Each path below is one point turned by a fixed rotation once a step. After each direction that follows a path, write how fast that rotation turns it, in degrees per step (0 if it stays still).
Each turn is a multiple of 5 degrees from 10 to 175, or 0.
Each row of a path follows its step; steps can be skipped.
Rotation 1:
step 0: 6,-28,9,-5,-21,20,14,2,7,0,-7,-14,-4,7,25,-23,-5,-21,3,-9,-29,7,3,-9,52,4,12,17,-4,-39,8,31,6,31,25,-19,-25,-17,34,36,22,-9,11,-15,-32,-28,21,-20,-13,-14,-3,-18,-5,11,-1,9,9,5,-42,-23,-4,21
step 7: 28,-5,-34,-27,-20,5,-21,-6,-8,9,-10,3,7,-2,1,0,-12,28,12,-8,6,-32,-24,15,25,21,1,11,15,-30,10,34,-9,5,38,-8,-47,-10,11,10,1,15,-2,2,-3,-35,-3,8,3,-6,-10,36,2,-19,25,-4,41,-24,-30,-19,-28,29
step 8: 17,11,-7,-5,4,9,-8,1,53,17,-24,-35,6,13,-14,-2,20,16,4,-2,-24,-10,-1,-8,-14,11,-11,2,-10,-19,23,10,-14,37,49,16,-15,-29,10,36,-31,-10,12,-16,14,-43,9,-23,-8,10,31,24,1,-6,23,-10,2,-18,-17,-25,1,6
step 9: 2,-18,-21,1,22,31,-11,-17,-9,5,40,16,2,-10,0,-14,2,15,-32,-24,-43,-3,14,12,10,10,-11,1,3,10,22,28,-5,33,26,6,-7,-32,40,19,-5,-8,-1,-29,-19,-19,29,-21,-16,-28,10,7,-4,34,10,9,-20,-23,-23,-32,0,7
step 14: 31,26,-17,-21,2,29,7,-14,0,14,-15,-2,-11,5,-9,7,29,-15,-23,35,-5,-9,8,-17,12,16,-8,22,-5,6,12,-7,-11,3,48,14,-41,-29,11,-10,-41,-14,10,-7,12,-47,-7,-2,7,11,0,-5,-8,-26,32,-13,32,-8,28,-6,6,30
step 16: 46,-12,0,1,-10,14,-4,-21,-21,14,14,-26,-27,2,-23,-3,-23,-1,-8,5,-19,-10,10,-12,1,18,-9,13,-1,0,8,46,-8,28,25,-35,-3,3,-11,26,9,3,7,-7,-7,-62,19,15,-9,-6,1,13,32,5,-6,23,6,-14,-12,-17,-38,31
step 19: 4,-34,-6,3,-11,32,-10,-11,-22,-4,5,-29,-3,-10,8,-31,-25,-14,30,2,-6,26,-13,-8,33,-9,-13,6,26,-16,8,17,5,16,27,-15,-10,-53,15,19,-10,7,9,-27,-35,-17,26,-13,-13,10,-15,11,24,-9,-12,25,17,-40,-16,-28,4,2
step 20: 21,29,2,-34,3,17,2,4,-12,-9,7,11,15,4,14,-44,10,-3,54,13,-21,10,-6,10,13,5,10,14,-6,3,10,-1,-9,-6,38,-9,-36,-32,40,9,-23,11,-16,-17,-8,-38,7,-19,2,17,14,-25,-3,-31,25,-9,1,-7,-10,-14,-10,32
Speeds:
3,-5,-1,-4,3,9,-1,2,0,6,-2,4,2,-6,5,-5,0,-4,-7,-4,1,0,-4,1,-1,-8,4,-4,2,1,-2,-2,-11,3,-4,-1,3,9,-4,2,7,8,-1,-11,-7,-7,-15,2,-2,-6,-2,-1,7,4,1,4,7,-8,-5,7,1,-8 | 120
-4,8,-5,-12,-4,5,-7,-8,0,-3,-5,-4,-3,-6,-6,-9,-1,6,4,9,2,9,-7,-1,-2,-4,1,-4,-5,-2,3,0,-7,-2,4,-6,-3,2,-3,0,-1,6,1,17,2,-3,-5,9,5,4,6,-4,-5,0,3,-6,0,-3,-2,1,3,2 | 115
4,4,3,2,-1,1,0,-4,12,-2,-6,-14,-5,0,-4,-3,-5,-3,-5,6,1,-2,2,0,5,1,-6,10,-1,-2,-7,3,3,4,0,3,8,4,-4,7,3,-7,1,1,5,3,3,0,0,-3,2,-11,11,-4,4,5,-9,-10,-4,7,2,-3 | 140
0,-4,0,8,-4,4,1,-3,1,-2,4,-2,6,0,-3,0,5,8,-2,3,4,7,0,6,-11,18,6,3,6,3,-4,1,1,-2,2,-11,1,-5,-7,6,1,5,11,-1,1,3,-6,-9,1,-6,-3,5,4,-4,4,-2,2,0,-4,6,3,5 | 35
4,-1,-5,-4,7,-6,-12,0,5,-4,-2,-11,4,-5,4,3,-3,6,7,-2,-7,6,-1,11,-3,-4,-3,0,-3,4,7,1,5,3,2,1,3,3,-1,2,-2,-3,-2,2,-4,-6,5,2,-8,-10,-11,12,1,-4,-1,-1,4,0,6,9,-5,0 | 35
Rotation 2:
step 0: 20,5,23,2,24,13,-2,23,-14,-30,-12,24,-10,-1,-19,-36,-1,25,-2,4,18,-10,22,1,22,-13,-18,22,-25,-12,21,-17,-9,-37,4,9,26,5,-12,-4,9,-12,6,-4,6,-31,-20,68,16,26,9,11,-37,-18,-10,-27,-18,-16,45,12,17,-15
step 5: -6,3,30,6,2,18,-12,-11,-23,-11,21,22,-10,-9,5,-24,29,14,16,7,-7,-18,15,-36,22,-32,-23,-9,6,-16,-16,-50,4,-3,27,-14,7,-1,23,23,21,10,40,-3,-24,0,20,46,-34,-19,0,4,16,-12,36,-3,-21,-15,-2,-37,-34,0
step 9: -9,-7,2,3,-28,-29,-31,-9,-24,-11,-36,0,-19,-11,26,-2,34,-20,2,7,-12,10,22,-22,-28,2,49,-25,-3,-5,3,-37,-12,5,-8,-21,5,16,-34,-16,17,-4,13,27,-15,1,-16,-17,64,-7,24,-11,-28,-20,24,-18,13,-10,-2,-19,-5,19
step 10: 57,26,20,-8,1,2,-19,23,-7,9,5,9,26,-38,-19,9,5,-1,-20,-9,-31,-4,12,-15,-24,16,-2,35,37,1,-15,-17,-22,-1,-7,0,-8,-13,9,-16,-36,-19,33,15,-27,18,0,-23,-21,-27,3,-12,24,-24,33,0,5,21,-27,-33,-24,3
step 11: 18,-20,-46,17,12,-2,-29,24,20,-2,-44,45,7,-19,3,18,4,-9,-34,28,-16,-22,-47,-14,17,-8,-17,31,-28,16,-6,-4,23,-35,10,-19,-13,20,-20,1,-4,5,-8,9,5,-6,-20,24,-22,-9,40,-19,0,-7,5,5,0,-24,14,-18,-21,-1
step 13: 7,-15,0,-22,17,50,2,-1,-18,-9,-17,-19,47,-12,-26,-9,41,-35,-14,-1,-3,-7,-8,0,-1,12,-13,33,-22,-9,21,-10,-38,7,-15,17,28,-7,-8,-18,22,-19,22,2,-30,-38,19,7,-6,-11,-24,21,8,-24,29,22,-10,-4,10,-14,-13,35
step 14: 14,-17,14,44,-1,-2,4,0,2,-2,-48,-13,7,-20,20,18,-5,7,-36,14,-2,25,-1,-44,4,57,1,17,-23,28,12,-7,-12,1,36,-20,25,36,-8,24,-11,18,4,14,-28,-21,-11,-9,14,1,10,11,-12,9,18,-7,-38,8,14,-3,12,-27
step 21: 5,-9,58,-15,-5,25,-15,-51,-22,7,-27,28,-17,-11,-3,-15,10,7,-9,-14,-11,4,21,13,-2,21,26,-3,15,10,34,-40,-15,14,-35,-33,18,-6,9,14,23,-13,35,14,-9,18,-8,-25,-26,2,1,16,-24,-26,-8,-21,-7,3,19,-13,17,20
Speeds:
-4,1,-2,-9,2,5,1,-4,9,-4,5,-2,5,1,-2,-1,3,-6,4,5,6,0,-2,-2,-2,0,5,8,5,-1,9,8,12,3,2,8,5,5,11,-3,-3,-3,0,13,-1,-4,-3,0,-2,3,4,2,3,-1,3,5,13,-1,-7,-5,-2,-6 | 155
1,6,6,3,-2,8,2,-1,2,5,2,-5,6,-4,-3,-6,-1,4,-1,8,-4,-4,-6,0,-3,0,-5,4,2,-5,-5,-3,2,1,3,-4,5,3,-4,7,8,-1,-6,1,-3,2,-8,11,-8,-3,-4,-10,-2,-5,-2,16,-6,-8,-1,-2,9,0 | 130
-1,-2,5,-8,-3,-6,4,1,-3,-5,-2,5,-8,-1,1,-1,7,-3,0,-5,-10,2,-2,9,0,6,10,1,8,2,4,4,8,0,2,0,8,2,1,1,0,-5,-3,-16,-1,3,-1,11,6,3,0,-4,-12,-10,-2,-3,2,0,-4,0,2,-1 | 120
1,0,-7,-3,-2,7,-8,-5,0,10,-1,3,-2,-1,-4,5,1,2,-5,8,-6,-2,2,4,4,2,2,-5,0,-3,2,1,4,5,-7,3,-12,0,4,0,-8,-5,4,-2,-10,-6,13,4,1,6,-13,-4,1,-4,7,4,-5,3,0,3,2,-7 | 125
0,4,-3,5,3,-5,1,-6,5,5,3,4,5,12,-4,3,-4,-2,-1,-4,3,6,6,-6,-2,0,6,3,-5,-6,-3,0,-2,4,1,-10,1,1,1,-11,-3,2,1,3,-3,11,-1,-8,-1,6,3,-11,-11,-14,3,0,-4,-2,-8,4,1,1 | 55
2,-12,-4,1,-4,9,10,3,-6,3,-2,-2,-5,3,-3,4,5,6,-5,-3,-2,-2,-8,-7,-6,7,0,1,-3,11,4,3,4,9,-3,-2,-1,-12,0,7,-2,-2,-2,8,-2,10,-2,-3,0,-5,2,7,-4,-8,1,4,2,-2,3,7,-5,3 | 10
1,-5,3,-1,-2,-2,-6,-9,0,-1,3,15,6,0,6,3,-2,-2,-5,0,0,3,-3,-4,8,0,-2,-9,-2,8,1,1,9,1,10,2,8,-2,-4,-1,7,-1,-8,-2,6,5,-2,-5,-8,-4,-6,-1,7,-1,15,0,-2,3,2,1,5,-5 | 115
